One turn sends every row of this set to another row. A few are shown first. Where does it send the rows asked after them?
Q857: [ -6 -23 -28   3  -4  27 -13   3   7  -8   6  -1 -20   7 -10  -1  14 -17
   8   7  -9  -1  14 -10 -15 -33  -7  25  19  -5 -29   9 -15 -27]
Q199: [ 23  -5  20  -5 -18  18  13   4   7  -4 -26   6  23   1  16  -8   5 -11
  12 -16  16  10 -12 -19   0  -5   5   2 -15  16   1 -10   3   7]
Q702: [ -7  -4   1 -23   6   5  -4   9 -12  15 -10  19  23 -12  10   6   4   0
   2   1 -33  -5 -21 -32   1 -26  10 -23   7  -9  16 -10  14   9]
Q275: [  2 -32 -13  11 -11  21  -7  -6  11  -6   1  -9 -29   3  -6  -8  25 -24
  12   7   2  -1   4  -3 -21 -19  -3  31  19  -2 -15  11 -22 -30]
Q230: [  1 -34  -5   4 -13  23 -13  -2   6  -4  -8   1 -30   7  -6 -20  14 -22
  11   2   4  -2   6  -1 -16  -7  -5  26  18   1 -20   9 -32 -28]
Q985: [  8   0   5  -8   3 -12   1 -20 -27  25  -4  14  10  -9  11   5  12  -8
   3  -7 -18  -7 -32  -3  -3   2  10  -4  10 -11  45  -5  -5   3]
Q977: [ -6 -32 -36   2  -3   6 -16  -5  -4   5  12  18 -26  -1 -14  -7  12  -2
   5  -5 -14   4  13  -3 -13 -13 -16  28  22   5 -20  14 -33 -22]
Q460: [-19 -44 -15  -3   4  17   9  15   7  -5  -6  15 -19   0 -18   0  33 -16
  17  12 -12  -5   4 -12 -17 -23  -5  24  25  -5 -16  10 -11 -26]
Q496: [-10  18  -8  -4  -2  17 -14  17  -5   0 -11  21  30  14  10  16  -8   8
 -14  -8 -16   8  -5 -19  12 -24  -1  -4  10 -18  -3 -17   1  -4]
Q925: [  1  14   8 -20  -3  24 -20   5  -4   9  -9  -1  15   7  21   5  -5  -9
  -7  -5 -17  -8 -16 -25   4 -18  10 -23   6 -20  14 -12  14   0]
Q255: [ 15 -12   1  -1  -6  -4 -12 -16  -7   7  -8  -4  17 -15  22  -8   8   1
   2 -10  -8  13 -31 -39  -7 -13   9 -16  -5  20   6  -2   1  23]
Q832: [ -9 -22 -39   8   5   7  -7  -4  -7   1  18  10 -21   2 -15   3  22 -10
   9   3 -11   5   7  -4 -15 -25 -10  29  21  -1 -21  14 -23 -25]
Q93: [ 18  14 -13   1  -3  -6 -24 -21 -24  22  11   4   7   2  20   9  -1   1
  -8 -18 -14   1 -22 -13  -2  -3   0  -5   3  -6  30  -5  -4   6]
Q542: [ 14   1 -12  17  -8 -24  -7 -17 -14  16  -2  22  22  -1  10  18  10  15
  -8 -18  -6  24 -21  -7   2  -2  -5  19  13  -1  27  -9 -18  11]
Q55: [ -6 -34 -15   5  -2  14   2  -1   1   3   2   9 -31   5 -15   5  32 -22
  12   8  -7  -9   7   8 -19 -15  -6  36  28 -14   1  13 -19 -33]
Q282: [ -8 -25 -23  -1  -4  29 -19   7   7  -4   1   9 -24  12 -13  -9   6 -11
   1   1 -10  -1  15  -8 -11 -21 -11  22  22  -5 -30   6 -23 -28]
Q419: [ 13   6  22  13 -16  17  -5  -7   9 -15 -23  -6  22   4  24  -8  -1 -10
   2  -9  14  18 -19 -21   5 -11  13   1  -5   5  -6 -14 -14   3]
Q237: [ -7 -35  -9   1  -1  12   0  -2  -5   7  -3  17 -30   3 -18  -8  20 -21
  12   4  -8 -12   5  13 -13  -5   2  31  27  -9  -1  11 -29 -33]
Q659: [  3  14  -2 -26  -3  11  17  11   4  16 -10  31  33  -9  -7   9  -8  -1
   3  -4 -24  -4   1 -11  13 -30   4   0   1 -11  14 -11  10  -3]
Q781: [ 11 -20  22   7 -15  -7   9  -3  15   2 -31   7  29 -16  12  -3  16   1
   3   2  -8  25 -24 -34   0 -14   8   3   6  17   6  -5  -9  20]
Q884: [ 10  14  15  12  -8  -6   4 -24 -13  16  -6   7  12  -2  10   9   1 -15
  -4  -9   1   4 -23  13   4  -6  15  23   9 -15  39 -12 -22  -7]
Q634: [ 35   9 -11   2 -20 -15  -1 -18  -8  22   1  19  17   0   3  11   4   8
  -4 -23   2   9  -3   0  -2   0 -10  22   2   2  34  -6  -6   6]
Q435: [ -6 -46 -26  10   2   6   2  -2  -2  -7   3   7 -20  -6 -16  -5  32 -11
  19   6  -4   9  -2 -14 -22 -17  -7  28  18  11 -21  19 -24 -18]
Q607: [ 16 -10  26  -1 -10  10  -5 -13  -4   6 -18 -12   8  -9  26  -9  10 -16
   6  -4   4  -2 -36 -24  -7  -2  16 -15  -4   5  21  -7   2   9]
Q823: [-12   6  16 -12  -4   6  12  11   6  10 -23  22  29  -6   0  11  -1  -5
  -6   9 -30  -3 -10  -8  11 -32  13   4  19 -24  25 -11   2  -6]
Q930: [ 25   9   2  -4  -6 -10  21 -19 -16  20  -4  24  21  -7   0   6   5  -5
  11 -16   8   0 -17  12   3   3   8  19  -4   3  33 -10 -14  -2]
Q222: [  9  15   0 -21 -13  20  -2  18   2  13 -14  26  27  14   2  18  -7   5
  -4 -12 -11  -4   6 -14   9 -14  -7   1   2 -17  12 -17  18  -1]
Q631: [-19 -44 -11 -11   4  14   7  11   3   1  -8  23 -20  -9 -21 -13  17 -11
  15  12 -19  -8   8  -6 -12 -20  -4  20  23  -2 -16  13 -20 -25]
Q616: [ -8 -48 -22   0  -2   3  -2  -5   5  -2  -5  15 -21 -15 -16 -16  20  -5
  15   3 -12   6   5 -13 -18 -18 -11  22  19  17 -25  18 -28 -15]
Q834: [ 28  -6  12  -9 -19   5  14  -6  19   4 -22   6  28 -15   8 -11   2  -2
  11  -8  -2  14  -9 -26  -3 -22   2   3  -9  23   1  -4   4  18]

Q255 goes to Q702
Q884 goes to Q419
Where do these go?
Q616 goes to Q631
Q930 goes to Q199
Q55 goes to Q275

